(in the rows, 128 means zero)
Each path is a new rotation, seen through one point. The rows after it are directions, each followed by how far the rotation turns it, in degrees a step (0 if it stays put).
Each turn is a multiple of 5 degrees from 10 to 175, or 0.
Each row of a path follows its step; steps can be skipped.
Path 1:
step 0: [135 144 139 126 138 121 123 131 134 141 134 124 124 131 132 133 133 120
 139 120 124 117 123 112 126 139 139 124 117 138 124 122 115 119 127 129
 127 123 116 126 133 134 134 131 117 138 142 129]
step 1: [123 123 133 113 111 127 143 122 135 121 119 117 139 134 134 132 133 125
 120 125 121 135 134 131 137 136 131 127 142 138 125 126 130 126 140 125
 122 136 130 133 105 128 133 127 126 125 134 136]
step 2: [111 123 136 116 122 125 137 139 123 124 120 133 113 133 121 116 114 133
 130 134 137 122 145 131 124 131 139 123 127 117 121 133 118 135 116 132
 128 123 135 129 139 127 121 137 126 130 132 121]
step 3: [128 126 130 129 134 143 123 126 133 116 119 134 131 137 133 124 140 119
 137 140 128 107 117 119 117 119 121 125 127 141 136 113 118 127 128 129
 124 126 133 127 125 130 135 121 133 141 126 121]
step 4: [133 122 130 126 136 124 133 127 128 128 131 112 139 134 126 135 133 129
 130 138 124 131 122 128 143 141 139 131 131 126 105 131 113 125 137 126
 131 124 109 136 135 139 124 124 125 138 131 137]
step 5: [129 133 123 120 116 108 128 132 136 123 117 134 123 125 139 119 125 121
 129 127 117 126 148 132 128 124 136 124 137 138 132 133 122 143 128 119
 130 133 132 133 121 126 132 127 107 129 126 131]
step 6: [121 136 140 121 123 139 122 137 136 134 135 122 114 132 121 130 132 125
 130 130 137 123 131 134 108 145 133 122 141 127 129 121 120 122 122 135
 118 118 136 127 127 129 133 130 133 132 144 123]
step 7: [121 119 122 123 128 133 135 133 125 123 120 121 143 145 139 128 119 120
 129 141 130 124 126 110 141 128 134 119 116 131 126 114 122 121 130 115
 128 125 133 128 114 126 126 127 140 131 130 132]
step 9: [131 124 131 125 118 114 120 125 129 131 125 133 127 122 138 124 147 115
 138 119 122 127 130 119 116 128 132 127 126 137 124 128 117 135 121 124
 113 123 139 135 139 141 137 130 125 145 131 124]
step 10: [130 136 143 128 121 128 128 134 135 125 128 105 137 127 125 122 119 131
 122 140 130 126 120 127 128 138 136 130 144 127 131 119 119 123 134 129
 138 121 123 143 111 137 138 131 128 126 134 126]
Directions:
[128 128 128 129 127 124 128 128 128 129 130 131 129 127 129 126 123 127
 129 130 129 128 128 121 130 124 123 127 126 130 127 130 126 125 125 125
 130 126 129 126 124 131 127 129 122 129 131 124]
155
